In the data rows, the value 128 means zero.
Each pair is two rows. How far apart are they, by a hidden measure? 0 means very close, and 40 very far. Two or three weighted sums of its numbers give each row a place; it is the straight-line distance between the places.
[126  99 114 131 103 148 125  96 125 145 137 134 152 132 112 158 109 101 107 154]
[104 109 141 128 103 152 147 104 126 143 144 136 153 120 109 155 125 103 104 120]: 10
[ 96 133 102 114 173 131 151 156 130 110  76 122 138 118 164 153 145 158 131 143]
[120 126 113 113  81 103  99 101 118 139 152 125 119 118 109 101 102  97  99  73]: 35
[121  73 127  93  98 127 121 106 133 142 153 144 149 116 108 149 136 111 115 135]
[132 134 132 132 100 159 137 113 123 149 154 137 148 116 136 148 126 106 110 123]: 27
[ 89 136 150 113 112 133 123  97 134 104 110 135 125  99  81 118 111  93  96 131]
[119 122 125 115 107 140 131 105 136 135 148 139 144 132 129 144 131 109 120 114]: 22
[121 112  68 108  92 107 145  81  93 151 166 134 146  96  98 120 149 123 101 133]
[118 130  95 155 154  66  93 146 128 122  88 124 100  98 135  89  96 141 112  99]: 9
[129 121 105 140 125 137 143 119 118 117 131 147 139 131 112 115  97 137 120 108]
[175 130 151 173 158 159 135 142 114 117 121  85  82  91 126 111 126 122 137 150]: 16
[137 103 101 129  71 108 120  86 109 136 144 127 132 102  87 109 106 105  98  99]
[140 137 129 156  96 128 149 108 126 147 159 157 159 154  86 149 150 127 121 137]: 1
[115 122 126 124 121 124 123 123 123 110 134 136 130 104 112 116 111 110 114  94]
[117 118 119 126 109 117 129 110 124 138 143 144 141 108  87 128 106 113 109 122]: 10
[ 80 113 173 114 138 162 124 107 169 143 125 148 152 174 194 177  92 103 138 122]
[ 74 109 117 124 115 158 108  91 165 163 157 155 150 130 166 174 104  88 129 104]: 15
[162  96 137 149 138 103 122 128 102 116 118  86  93 141 143 100 157 136 136 139]
[134 119 123 107 116 110 128 147 107 101 128 104 103 147 121 112 185 145 147 128]: 19
[161 132 136 147 141 156 154 140 112 125 143 126 136 148 113 117 103 115 112 112]
[124 134  98 148 152 100 139 156 125 115  86 127 122 107 155 117 120 151 112 106]: 15
[ 94 124 131  83 109  92  94  93 158 147 130 139 128 124 150 131  91  92 115  82]
[123 118  88 124  94 126 141 105 110 139 162 144 154 127  81 127 125 124 108 144]: 8
[159 121 179 144 140  99  85 143 118 115 125  98  66 110 127  67 116 127 136  62]
[110 136 141 123 123 113 123 110 133 128 151 141 144 158 145 135 115 123 131 122]: 18
[ 86 110 154 131 127 137 104 100 137 135 133 135 129 113 131 122  80 105 117 101]
[147 136 115 136 157 136 121 155 135 121 117 116  96 141 141 114 173 160 179 147]: 12
[157 114 133 125 128 132 120 155 106 119 153  88  95 160 129 110 164 128 139 150]
[146 117 144 146 112 165 145 104 125 115 138 131 141 112 104 138 105  96 107 118]: 4
[ 96 125 128 139 126 127 132 101 161 143 142 167 151 137 160 152 126 130 144 116]
[ 96 116 140 104 100 161 136 106 130 130 142 143 156 112 129 148 130 116 111 161]: 22
[ 97 109 150 128 123 141 121 105 138 120 103 123 130  95 116 140 115  99 127 127]
[ 99  88 144 108 107 135 117  97 159 145 146 158 148 155 157 161 131 140 153 140]: 18
[135 118 107  83  83 138 139 109 119 136 158 147 163 146 112 149 164 137 128 153]
[115 118 107 116 116 166 153 124 116 129 122 133 157 116 111 150 129 108 102 143]: 11
[104  75 127 113 117 145 108  82 127 127 107 117 138 102 116 154 116 118 145 183]
[126 128 138 123  86 133 135 103 143 160 161 146 149 113 100 149 130  93 108 117]: 22
[168 135 113  93 130 126 109 154 107 127 150  94 105 141 111 123 166 131 141 166]
[107 132 119 125 101 129 120 111 133 138 144 142 144 102  96 134 104 108 116  93]: 19
[106 122 144 109 106 141 134  92 114 135 139 122 144 115 125 130 110 103 103  95]
[140 151 106 122 159 133 146 151 141 122  93 135 135 101 159 142 129 158 134 111]: 8
[125 107 114  91  82 109 132 115 111 133 177 145 158 131 100 129 161 139 121 133]
[164 143  81 164 157 117 154 133 135 140  91 125 135  74 153 146 128 148 119 163]: 10
[142 144 112 128 142 135 138 159 106 103 120  96 102 124 110 114 157 142 152 167]
[147 116  80 131 137  99 127 149 136 137 105 132 131 102 149 136 139 157 118 105]: 9
[133 112 130 109 142 116  95 160 141 127 132 124 101 162 161 118 168 172 185 169]
[155 155 106 143 136 101 128 151 117  99  70 119 108  99 107  99 106 126  86 104]: 33
[119 119 139 111 145 128 122 155 127 106 121 104  91 156 129 102 143 146 155 124]
[ 87 145 143 123 113 138 133  99 149 120 131 153 138 107 132 136 123 118 124  93]: 2
[145 160 138 154 135 186 149 131 108 139 156 122 141 171 118 133 116 110 107 100]
[103 135 108 145 151  90 128 146 142 132  93 145 134  89 130 118 120 166 120 110]: 39
[168 123 129 136 163 120 124 186 103  98 128  99  85 124 132  82 155 145 149  84]
[129 118 143 152 132 123 120 150 110 108 116  87  99 127 127 111 165 137 146 157]: 20
[ 64  86 137  77 119 140  94  97 151 148 127 145 141  91 125 143  83  96 123 147]
[149 112 134 122 112 153 135 109 132 133 126 118 132  91 107 134  98  82 114 104]: 13
[103  97 111 136 127 117 131 117 128 129 132 141 148 125 128 140  91 123 130 130]
[144 109 129 129 122 151 123 115 119 122 120 126 136 141 112 128 110  97 100 121]: 18
[133  91  86 129 166  71 125 141 129 117  67 119 130 123 173 141 129 181 158 131]
[116 144 112 113  99 154 123 127 120 117 126 132 134 129 117 108 113 115 112  81]: 30
[162 153  88 136 168 128 152 151 132 110  84 123 125 114 128 134 140 156 120 124]
[123 121 138 142 103 155 138 110 114 135 161 128 139 116  76 137 115  94 109 107]: 24
[160 160  93  88 165 112 146 156 150 138  98 147 137  97 161 134 130 160 133 107]
[ 84 147 161 128 120 130 134 101 139 133 142 141 138 135 129 137 102 104 115 104]: 7
[141 110 122 135  85 133 121 105 121 152 173 126 132 129 106 129 111  91  94  93]
[134 136 153 126 154 129 120 164 121  94  86  97  81 147 105 100 162 146 175 153]: 7
[111 108 137 119  86 127 125 103 127 135 153 131 140 132  90 144 114 100 110 111]
[ 79  93 108 146 126 122 105  96 159 163 134 139 136 121 159 161  98 100 128 126]: 16
[119 131 121 139 132 161 158 116 125 123 122 139 161 132 117 156 142 126 121 140]
[134 149 140 125 164 160 159 173 135 108 113 107 104 136 126 125 177 151 164 169]: 15
[123 114 117  89  98 132 115 108 156 152 139 163 153 157 154 157 144 137 146 143]
[147 107 110 126  99 135 128 107 105 136 143 124 150 132 133 139 108 111 108 108]: 5
[141 164  98 126 167  99 134 141 150 135 110 156 130 108 145 133 133 173 143 135]
[174 129 126 157 160 144 138 166  95 112 135  82 101 157 138 110 167 134 138 156]: 1
[106 109 123 100  98 106 130  95 150 152 170 163 166 124 133 166 143 148 154 150]
[215 154 173 139 117 111 128 146 127 132 148 127 102 152 122 101 146 131 118 108]: 19
[137 136 114 130  99 140 152 119 124 128 156 138 160 117 117 152 141 116 116 137]
[145 139 136 128 131 132 143 126 113 128 129 124 138 140 115 123 112 100 103  94]: 7
[164 123 163 130 106 125 109 110 128 136 135 129 123 116 122 112  99  90 103  96]
[140 154 121 132  99 145 125 118 147 141 159 142 137 140 112 137 131 105 119 105]: 10
[115 141 132 102 113 143 141 121 128 138 155 133 140 141 123 136 141 102 114 129]
[ 75 105  84 126  95 126 125 100 132 151 165 148 164 132 149 157 109 115 119 154]: 5
[118  96 140 123 115 146 130 136 109 135 147 128 147 190 133 133 119 142 143 114]
[116 119 123 141 109 123 139 102 125 144 156 146 164 124 125 148 113 116 110 136]: 26
[160 159 109 143 160  86 129 124 130 120  85 131 124 117 115 121 128 158 124 134]
[119 114 162 152 124 140 140 120 124 136 107 126 142  95 101 141 122  88 100  97]: 21
[ 97 134 138 120 112 133 116 128 168 144 144 166 150 151 161 157 148 128 154 164]
[127  96  79  93  76 130 106 113 103 139 152 137 150 146 110 127 140 135 117 128]: 25
[176 145 124 164 135  96 144 152 117 141 124 135 134 109 119 121 113 138  97  55]
[175 110 125 125 124 120 122 130 105 119 114  87  97 106 126 110 179 133 135 151]: 14
[152 121 103 102 151  95 119 153 136 119  90 131 124 112 137 117 142 170 138 160]
[ 99 113 130 119 119 123 110 117 130 112 104 130 134 142 136 136 128 124 140 119]: 23
[144 108  71 136 144  74 112 127 112 127  85 119 105  87 120  92 102 140  98  83]
[163 135 155 149 151 112 119 147 116 102 107  95  78 126 105  91 154 117 138 133]: 9
[ 85 130 116 113 132 159 123  97 171 145 140 155 154 147 159 179 125 104 138 159]
[155 135 151 176 169 156 134 148 119 103 111  81  74 108 136 107 146 120 145 170]: 15
[144 118 132 140 104 106 109 110 119 150 159 134 126 103 112 101  90  97 100 116]
[177 157 126 154 149 127 138 165  99 109 153  98  97 134 124  92 143 133 135  91]: 26
[123 136 110 136 167  88 112 133 154 132  87 133 118  93 173 139 103 142 130 105]
[113 143 137 133  97 158 123  88 140 142 149 143 143 168 115 139 109 103 110  99]: 21
[146 140 140 145 135 115 129 166 104 120 131  96  90 159 106  92 155 143 137 123]
[139 135 151 123 145 139 119 157 128 111 126 109  95 156 132 102 161 144 157 131]: 1
[130 141  88 106 152  89 139 169 137 126 115 141 131 105 148 123 135 161 122 106]
[147 126 154 134 103 146 152 135 113 132 150 135 140 161  90 116 103  92  77 126]: 2
[103  83 116 153 120 119 134 128 106 123 134 122 133  87 127 113  92 115 108 115]
[140 108 134 118  81 127 132 106 107 134 149 131 152 100 111 136 149 115 109 118]: 13
[ 85 107 145  87 134 179 129 113 169 141 132 151 159 152 168 183 118 111 145 135]
[172 137 128 132 126  87 105 155 116 132 157 104  92 136 129 100 158 141 143 117]: 20
[103 100 135 126 140 132 123 102 146 131 130 133 134 133 144 141 110 102 120 110]
[109 109 137 138 111 130 113  91 144 135 138 153 141 132 139 130 112 116 126 139]: 12
[111 127 140 106 118 132 130 109 159 140 139 170 152 108 117 150 117 123 128 120]
[121 127 120  94 134 128 109 143 139 134 152 121 109 167 156 118 190 175 185 166]: 18
[132 143 135 129 159 152 154 168 115  98 100  93 110 171 127 131 174 147 163 149]
[110 107 126 118  99 150 122 105 124 143 143 124 143 144 145 148 115  94 110 123]: 3
[174 115 145 123 132 145 144 176 103 112 144 108 120 144 148 118 193 171 152 165]
[111 131 128 144 132 142 128 132 118 122 132 128 137 159 137 127 104 132 137 134]: 13
[145 135 131 141 140 149 154 142 114 140 165 128 142 159 111 127 104 104 102  72]
[110 108  69 134 131 102 146 124 123 139  96 125 143 100 125 134 136 149 111 101]: 23
[114 113 148 100 136 150 120 116 120 123 148 126 147 185 135 138 110 147 145 140]
[140 114 153 124  87 130 109  94 137 152 158 140 133 130  99 142 136  94 115 120]: 17
[114 143 102 120 152  87 132 146 144 127 102 145 121 104 176 116 131 169 122 114]
[102 136 147  99 114 155 139 114 121 130 135 126 135 116 117 132 121  98 114 134]: 1
[ 92 113 140 117 127 123 117  99 158 140 134 162 150 132 165 152 134 136 143 133]
[111 149 149 106 107 154 139 111 130 140 153 136 151 109 120 147 134 104 119 139]: 4
[127 135 144 163 153 115 155 135 122 129  93 115 130 109 116 126 132 145 112 104]
[174 162  94 128 135  95 148 133 111 121 105 131 131  72 108 108 120 139  89  87]: 18
[120 117 124 135 149 139 138 137 115 123 148 138 146 147 159 130  98 139 142  90]
[145 132  98 142 141  92 139 134 131 135 102 129 123  90 103 121 115 147 105 103]: 33
[168 151 147 126 181 140 128 166 111 106 113  99  88 189 154  95 162 151 159 104]
[102 144 131 129 130 169 122 109 167 158 137 153 157 138 170 177  93 103 137 166]: 21
[116 123 141  79 125 109 123 128 135 122 133 129 136 149 141 133 129 127 140 154]
[110 152 115 127 153 103 112 148 141 120 124 122 101 165 157 111 157 165 180 113]: 34
[119 133 103 109 102 151 126  98 137 146 148 154 153 104 113 148  98 108 108 112]
[ 92 122 152 117 109 118 121 116 119 129 128 120 132 121 129 127 118 113 119 106]: 12
[178 137 129 155 155 134 139 177 112 125 155  94  93 126 110 105 153 126 134 177]
[118 114 152 142 100 120 109 107 130 137 131 131 117 131  89 113  97  87 100  68]: 22
[147 105 157 113 153 127 115 157 109  99 113  88  94 160 136  97 153 144 164 144]
[173 159 152 146 134 144 119 157 143 127 134 118  98 146 105 105 169 134 151 141]: 19
[126 119 105  95 118 173 154 124 115 127 130 136 163 150 133 160 136 118 122 173]
[ 98 129  96  80 130 135 117 117 144 137 145 155 155 151 150 149 114 136 147 161]: 13
[ 94 143 141 145 129 152 130 107 128 135 140 126 138 124 143 141 115  94 112 156]
[123 119  89 104 167  98 114 146 158 131  74 136 122 106 177 133  92 157 136 104]: 13
[141 140 138 111 146 122 109 171 149 127 124 133 106 147 145 127 172 175 189 155]
[137 120  93 103  75  96 119 100 118 129 151 153 160 150 100 132 169 148 130 189]: 26
[ 97 117 141 132 112 166 155  98 143 148 151 140 159 100 114 173 140 103 125 151]
[133 115 137  97 154 122 112 176 130 118 121 110  94 148 151 110 159 165 177 151]: 24
[130 130 124 125  99 106 140 102 110 131 144 136 162 133 102 143 138 120 111 143]
[124 146 126 120 107 151 129 123 142 134 144 141 139 131 136 140 116 105 120 152]: 18
[121 125 146 131 107 145 111  83 131 109  85 133 124  54  87 119 101  89  91  96]
[104 127 168 136 139 121  99 144 119  79  75  84  70 113 120  91 156 125 153 135]: 8
[138 134 149 165 139  98  90 144 122 123 121  97  64 108 132  70 113 131 135 124]
[173 139 107 138 173  98 161 164 111 131 109 129 126 103 119 106 127 146  92 103]: 34
[113 108 117  94 114 126 123 119 125 126 142 124 140 130 124 139 123 102 118 123]
[111 132 149 127 101 124 122  99 132 130 137 135 136 110 118 118  95  97  98  76]: 16
[118 133 134 133 104 112 120  92 127 138 155 143 137 118  85 120 111 112 104 115]
[150 136 104  99 158 113 123 180 110 105 121  92  90 165 140 110 154 167 182 123]: 31
[175 139 141 156 141 136 136 157 109 118 131 103  94 129  94  92 137 116 118 142]
[147 119 141 137 108 146 129 117 113 141 148 121 139 116  99 137 111  92 103 117]: 8
[137 120  76 158 142 113 136 143 129 138  93 127 137 109 133 139 134 155 125 110]
[132 129 159 147  94 159 130 111 139 149 144 138 143 122 108 143 121  96 108 157]: 11
[ 64  93 144  90  93 133 110  96 138  97 105 121 120  72  96 133 111  89 117 134]
[134 149 137 130 141 131 132 108 154 135 135 158 148 121 145 146 101 117 132 100]: 29
[170 147 159 150 172 137 146 187  95 114 138  97  99 163 126  93 135 150 145 116]
[138  86 139 149  90 109 116 111 105 132 138 119 135 117 118 116 127 108 101 145]: 29
[101  90 143 113 110 136  98  99 152 158 136 136 139 161 147 155  86 102 134 111]
[164 126 140 148 129 160 149 108 124 129 139 137 141 124 125 126 112  99 105  70]: 6
[ 98 110 140 130 116 139 133 105 141 138 137 153 149 135 121 145 125 123 130 138]
[125  98 109 123  87 142 143 100 122 141 156 122 145 123 111 148 137  95 107 131]: 5
[136 137 109 167 141  98 124 135 119 135 113 125 116 103 126  97 112 145 105 109]
[116 101 117 102 108 113 118 106 147 148 151 152 159 173 129 163 155 144 160 170]: 12
[190 162 133 156 130 110 142 170 114 128 163 123 108 145 102 100 146 129 123 112]
[126 129 123 127 148  68 102 143 146 131  92 132 101  92 149 100  78 133 115  81]: 15
[128 120 146 134 132 149 132 154 123 123 141  95 101 127 151 122 163 132 158 134]
[122 115 113 104 133 126 143 144 113 122 150 134 140 159 137 129 127 136 139 120]: 22
[138 111 120 102 122 111 147 159 109 109 127  99 115 156 112 122 197 158 156 151]
[159 147 149 157 181 139 137 167 117 102 106  92  82 138 120  96 163 146 153 108]: 17
[126 175 161 151 146 154 149 137 128 119 137 141 138 165 117 122 108 117 127  88]
[177 105 119 155 128 122 110 147  94 109 124  78  65 108 102  71 136 123 129 119]: 11
[112 132 151 144 117 141 101 111 125 123 138 127 118 112 101 105  73  97 103 114]
[ 83 108 154 153 123 136 116 100 127 125 110 142 144  96 134 132  99 119 125 122]: 9
[147 125 139 147 125 111  96 138 102 116 132  84  79 126 105  74 138 128 128 104]
[ 89 115 100 118 125 157 114  98 130 127 112 120 140 139 139 153 122 125 153 172]: 17
[138 137  89 125 130  90 132 129 126 135 112 124 137  86 141 140 129 148 108 114]
[132 141  63 125 177 135 165 162 119 117  81 128 146 106 149 147 143 157 126 131]: 7
[172 150 143 169 163 142 130 153 111 112 107  85  79  98 130  98 138 133 148 141]
[111 123 169 129 152 119  88 143 138 127 129  97  74 113 112  92 124 126 153 125]: 12
[119 114 173 128 114 142 139 108 147 144 143 155 150 131 107 146 102 114 119  99]
[149 142 130 138 133 132 124 154 118 129 124 105  97 145 111 105 161 136 141 149]: 6
[130 127 128 107 107 134 129 111 118 123 126 137 148 115 121 134 124 118 113  97]
[112 106  99 165  95 139 128 111 130 151 151 131 150 114 104 146 121  98 113 110]: 31
[110 122 106 129  95 137 131 118 108 133 130 135 159 132  98 132 127 126 107 129]
[104 135 139 127 120 130 144 131 137 122 135 136 142 155 139 149 117 105 118 151]: 7
[122 136 145 120 138 159 142 123 134 112 108 134 132 129 116 124  99 118 132  98]
[110 124 159 122 108 136 115 108 153 139 154 154 147 154 121 145 136 130 135 146]: 12
[137 153 115 140 154  89 121 169 159 138  85 154 133 118 177 139 132 170 156 140]
[158 122 152 132 111 100 122 101 128 158 156 140 146 150 126 139 109 122 128 133]: 2
[119 130 164 143 109 148 124 101 140 111 103 116 119  75 117 131  99  83 119 144]
[149 154 121 123 153  88 138 157 126 112  86 141 126 117 168 106 116 178 126 134]: 17
[104  90  87 103  95 132 122  94 105 139 145 121 142 121  95 138 106  97  99 146]
[135 108 180 156 109 147 139 107 134 134 141 134 139 121 118 140 121  98 112 130]: 23
[114 131 174 106 164 143 121 165 139 102 103 100  92 151 155 118 142 141 161 150]
[144 159 136 135 152 111 121 152 141 123 127 120  94 149 161 107 164 153 163 156]: 20
[103 134 122 155 116 150 129 113 145 135 133 150 149 132 129 139 103 133 138 137]
[ 93 129 149 121 102 180 160  94 138 141 147 156 170 156 119 180 147 121 130 167]: 23
[140 112 152 147 118 123 109 119 140 146 129 140 122 139 128 121  89  96 113 102]
[139  97 102  82  80 108 123 112 113 138 180 149 159 136 116 131 165 128 121 151]: 15
[166 114 129 138 143 142 134 152 135 124 131 119  97 144 129 109 146 141 147 135]
[119 145 134 151 132 128 139 136 129 124 139 135 133 109 112 118  92 119 119  96]: 4
[120 111 121 109 124 109  97 162 117 121 139  98  84 125 115  89 138 143 142 171]
[165 127 181 153 181 155 137 173 133 110  99 108 104 150 141 124 157 152 165 157]: 3
[106 132 103 124 157  71  89 128 162 137  87 127 114 135 185 139  87 134 134  98]
[148 129 144 115 143 167 147 145 123 131 130 119 139 120 134 140 107 107 125 105]: 18
[ 99 123  89 122 158  88 115 143 124 117  80 122 124 117 167 128 130 166 140 155]
[123 134 103 112  86 126 142 120 121 146 176 149 162 128  88 150 152 134 123 109]: 22
[ 98 158 138 151 171 176 170 168 124  97 100 105 112 148 143 134 177 153 174 185]
[176 146 142 137 126 137 134 142 137 135 143 120 102 134 125 114 165 134 137 148]: 7
[153 146 115 176 139 174 164 139 107 150 162 139 158 140 123 136 103 119 109 133]
[127 161 171 148 174 138 147 171 137 120 107 114 110 164 165 141 160 145 167 117]: 16
[158 163 167 151 134 122 137 140 110 103 127  93  86 117 102  89 147 114 118 109]
[155 103 146 103 170 113 110 161 106  96 121  96  89 179 157 102 156 167 180 145]: 23
[129 121 136 130 144 117 111 136 121  98 103  87  78 122 143 104 156 145 168 158]
[131 134 132 100 113 138 172 119 130 135 145 153 165 129 100 159 154 129 124 152]: 18
[148 127 147 122 164 147 114 169 114  99 115  94  84 143 141  96 148 154 169 131]
[156 106  86 125 157  92 133 140 130 136 113 127 134 121 150 126 123 152 115 137]: 36
[112 109 118 122 101 134 114 113 115 138 138 122 144 127 112 142 108 105 111 110]
[134 119 107 171 131  83 131 129 135 143  97 130 120  78 131 131 124 144 109 125]: 23
[197 127 119 130 103  84  85 135  83 114 137  78  57 128  90  38 124 114 116 101]
[ 98 141 120 112 119 133 131 100 147 142 148 163 161 136 137 145 112 129 132 126]: 12
[147 123 116 126 128 138 110 130 116 128 136  99 104 124 143 121 162 134 148 100]
[107 144 131 103 165 155 179 155 130 116  67 136 150 100 153 159 166 165 137 114]: 30
[134 135 139 161 151 115 121 147 114 111 120  92  99 121 153 108 167 142 147 132]
[ 99 126 154 118  99 135 119  99 130 102 112 128 122 116 116 114  89  97 103 137]: 24
[118 132 143 122 115 123 132 100 120 112 110 133 128 139 140 120 109 104 116 121]
[102 132 141 124 140 193 159 121 140 126 113 149 170 139 147 179 132 125 140 184]: 12
[145 142 138 125 148 110 146 165 122 120  94 122 131  95 151 135 129 164 126 140]
[112 128 141 136 111 157 135  97 146 140 130 152 169 145 123 179 132 116 127 183]: 2
[ 99 145 132 105 110 148 125 102 142 133 149 150 139 137 114 134 106 114 118 129]
[141 171 109 142 167 107 162 161 129 131  76 123 131  99 145 139 132 149 117 103]: 16
[134 104  95 114 141  98 106 147 132 127 141 118 101 163 154 123 167 174 181 139]
[117 143 138 108 102 127 123 116 140 136 150 145 137 124 135 131 112 104 117  71]: 2
[104 117 168 148 115 129 104 103 143 144 138 140 124 106 117 125  79  98 122 112]
[ 95 114 169  94 125 124 124 109 131 110 112 133 129 104 124 129  92 103 123 140]: 29
[115 126  76 148 154  71 115 155 117 116  84 123 120 116 117 118 125 161 125 120]
[131 136 142 116 137 125 125 118 126 119 122 137 138 107 122 124 100 117 124 101]: 15
[118 155 114 144 151 134 135 137 128 106  77 130 108  60 128 100 103 131  94 143]
[112 137 136 168 128 118 110  99 152 140 114 155 127 123 129 113  66 106 111  79]: 26
[105 100 156 131  90 146 129  99 131 150 168 134 146 138 117 149 112 101 106 118]
[110  96 128 120 118 142 122 114 139 136 132 141 145 176 141 144 118 122 137 142]: 9
[119 142 150 101 112 160 162 124 139 131 146 150 163 150 118 168 133 125 123 121]
[124 151 153 122 125 179 151 122 141 129 128 148 159 139 143 162 131 116 126 178]: 9
[143 139 100 136 144  79 122 146 137 126  88 133 114 111 133 105 108 144 109 121]
[114 137 112 129 132  92 118 119 143 133 128 157 145 138 134 138 114 136 137 122]: 13
[149 122 127 116 118 139 104 139 108 131 144  93  97 131 128 108 148 128 136 137]
[151 134 144 130 121 144 147 132 106 120 144 130 132 125  91 114  89 111 107 111]: 5
[130  91 154 108 136 144 126 144 112 122 152  94 100 121 118 113 153 133 141 149]
[113 113  96 117  95 158 146  99 126 136 158 153 167 165 106 152 147 128 119 147]: 19
[102 151  87 135 151  77 118 143 153 134 100 163 133 152 161 134 146 190 147  87]
[119 108 154 104 109 141 127 111 128 125 127 136 149 141 132 145 122 115 126 147]: 21
[183 161 170 168 165 167 145 180  98 108 125  96  89 121 132  95 130 126 131 152]
[139 113 114 127 114 139 136 121 130 138 152 131 144 135 136 140 113 111 122 135]: 13
[152 128 145 128 152 146 136 164 105  99 125  96  91 127  95  97 157 128 137 149]
[124 115 142 119 124 152 104 100 142 134 141 144 143 139 125 138 120 117 123 130]: 6
[114 141 117 137 115 155 154 105 132 144 143 155 167 133 113 153 130 126 120 152]
[144 122 114 121 151 140 106 140 140 143 120  98  90 152 175 128 115 119 155 133]: 22
[176 153 155 197 177 144 163 181  92 122 148  95 102 173 157  97 148 143 138 132]
[109 109 120 110  67 149 125  99 113 133 173 129 150 134  93 135 146 118 111 114]: 22
